Rotation paths and how fast each direction turns (degrees per step):
Each turn is a multiple of 5 degrees from 10 to 175, or 0.
Each row of a path follows its step; steps can be skipped.
Rotation 1:
step 0: [ 13.8 -24.1  -4.7 -58.1   8.3 -16.9  36.2 -46.1  21.6 -27.2 -21.2  -1.2
   3.1   3.2  -0.1 -38.9  38.8   4.2 -21.6  27.7 -25.7   3.8 -19.0  26.1
  27.5  24.3   1.7  -3.5  -7.3  15.4 -13.4   9.1  18.5  23.2 -16.1   5.2
 -17.7  -8.9  -5.8 -17.0  20.8 -19.2  21.8]
step 3: [-26.7  -8.6  23.9  -3.6  36.3   9.3 -29.9 -14.2 -23.1 -27.0   1.8   6.8
   6.2  21.6  34.8  18.4  35.3 -32.3   5.0  32.7  -5.5  10.5 -60.5 -10.4
  -9.0   6.0  -2.1 -27.9  30.2   0.3 -36.1  -6.5 -10.5  -3.5 -21.6  25.6
  12.2  14.2  13.4  15.0   5.9  -8.9 -24.7]
step 4: [ -9.6  -4.3   3.0   8.8  34.9 -35.4 -46.6 -13.1  11.7 -40.1   1.2  26.9
  -3.2  18.9   4.7 -12.1  14.7  -5.2   5.6  12.4 -25.7   2.1 -24.7  22.4
 -16.8  17.3   4.3   7.0 -25.2  -4.1 -21.4  32.3 -16.8   9.2 -37.6   8.4
  49.4 -15.6 -35.3 -16.5  14.6 -28.5  18.4]
step 6: [ 12.6 -14.3 -24.1 -27.9   4.3  61.3 -15.7  -6.8  13.6  -8.6  24.7   3.1
  17.5 -14.1  34.9 -21.8  29.6  -8.1 -35.4  16.8 -29.5  -2.5   6.4 -16.6
   8.0  -5.2 -24.0   7.6   5.3 -38.3   9.8  50.2   1.1  -4.5  21.9  -6.3
  20.0 -21.4  20.4  -9.9  26.1  11.4  -7.4]
step 9: [ -1.2 -37.6   8.5  20.6  22.3 -16.8   8.5  26.5 -15.8 -20.0  24.5 -14.4
   4.3 -16.0  10.0   7.2  34.7  13.0  -7.1   7.6 -38.7  18.6  22.5  -7.1
  13.0  27.9  12.7  -1.2  -3.3  27.8 -34.6  51.9 -22.1  15.5 -27.7  45.8
 -23.2  -1.6  20.3   0.3   3.0   1.7  27.6]
step 10: [-13.3  -4.7  31.6 -21.6  18.8   9.6 -29.9  -1.2   3.0  -4.6  31.8  -6.1
  -9.4  -4.5   5.6  24.3  42.4  23.7   1.7 -11.4 -30.4 -39.4 -11.7  -6.8
  48.6  22.6  20.2 -15.3  -4.0  -1.4 -21.0  28.2 -39.2   0.8  -0.1  -8.0
  17.8  14.9  50.2 -23.6  -1.8 -14.8 -18.5]
step 12: [ 15.2 -25.2  -9.7  -4.6  40.5  20.4   5.9  -6.5  16.2 -25.5 -36.3 -22.9
  39.9   9.9  25.1 -14.7  16.7  53.3 -36.1  41.6  20.7   3.0  -2.4  17.0
 -12.7 -12.5  -4.1 -10.8   5.5  -3.7 -28.9  -9.2  -6.7  12.2  20.1  21.1
   4.9   9.6  -2.2 -14.7  -8.4 -43.1 -18.4]
step 13: [ -8.0 -19.5 -16.1  -7.4   2.8  20.4 -10.0 -30.0 -12.8 -28.6 -25.3  21.0
  -5.6  13.1  14.8  -0.3   5.1  59.5 -16.5  52.9 -14.0   9.0  10.1  -9.3
  -9.4   1.0 -32.5  -5.7 -28.7   9.6 -22.0  51.8 -38.7  -0.2  -3.6 -19.5
 -22.3 -27.7  -7.8  14.7   0.9   8.5  -4.6]
[ 22.5  -8.0   2.5  14.8  -4.9  -1.7  -2.2  16.1  -6.9   3.8   5.9  -8.4
   1.5   6.3  -5.8 -10.4  -3.1   6.2   0.9   4.6   2.9  12.9   0.4  -6.9
  -0.2  -4.3  -2.7   1.3   9.3   3.4  -0.5  -4.8   2.3   0.3  10.1   3.2
   8.5   1.5  -0.4  -5.0   6.6  -6.2   2.6] | 110
[  9.3  11.7  -8.9   3.5  -3.2  -4.3   4.7   1.6   3.9   3.7  -1.4   8.0
 -16.0  13.9   4.6   4.7   0.2  10.1  12.1 -10.8  -5.3 -12.2   2.7  -3.5
   3.7  -1.1  -5.0  -7.0  -1.4   3.2  -4.4   2.7  -4.9  -6.8   1.9  -1.5
   1.4 -12.0  -2.2   6.9   0.7 -14.9  -6.4] | 125
[ -1.9  -2.6   5.9  -4.1   9.8  11.4 -10.0   1.3  -8.7  11.7   1.1   7.0
  -3.3  10.9  -0.1  -4.1  -9.5   0.9  10.2   8.9   2.4  -1.8   5.5   1.2
   0.8  -7.7 -13.1   1.7   0.1 -10.1  -0.7   8.4  -4.0  -7.9  -7.8 -12.5
  10.4  -3.2   7.1  -3.5  -1.6  13.7   0.7] | 155
[  3.4  -1.4  -5.6   0.4   1.6  -2.7   2.3 -12.7  -1.5   4.0   2.4   5.6
  -7.4   1.0  -2.8 -15.9   6.0  -5.9   8.2  -1.4  -1.2   3.2 -22.3   0.4
  -0.3   2.3   0.6   2.8  10.4 -11.4   0.8 -10.0   3.9   8.0  -3.9  -1.9
   2.1  -6.4  -7.2  16.6   3.2   6.6   7.8] | 20
[  1.8  -7.3  -2.5  -1.8   0.9   9.5  -1.4   6.8  -1.5  -2.4   2.0   3.7
 -13.9 -16.2  -2.8  10.5   1.7  -2.7  -0.2  -3.1  -3.3  10.4  -9.1  -2.7
   7.5   1.1  -2.8  14.4   8.5  -1.3   6.7  -2.4  -8.9  -4.3   2.3  -2.8
  -4.7 -14.1   0.2  -9.4 -14.3  -2.8 -11.1] | 90
[-1.8 -5.0 -8.9 -4.2 -5.3 -1.8  2.1  4.6 -5.2 -5.9 16.1  6.3  8.9 15.3
  1.2 -6.4 -1.2 -0.2 -5.9 -5.1 19.4 -4.2 -7.0 -2.4  7.4  9.9 -4.6  6.1
 -5.5  9.1 -1.0 -0.3 -7.5 -8.5 -5.5  5.2 -9.4 -4.2 -7.1 -3.7  0.1  9.5
 -2.6] | 175
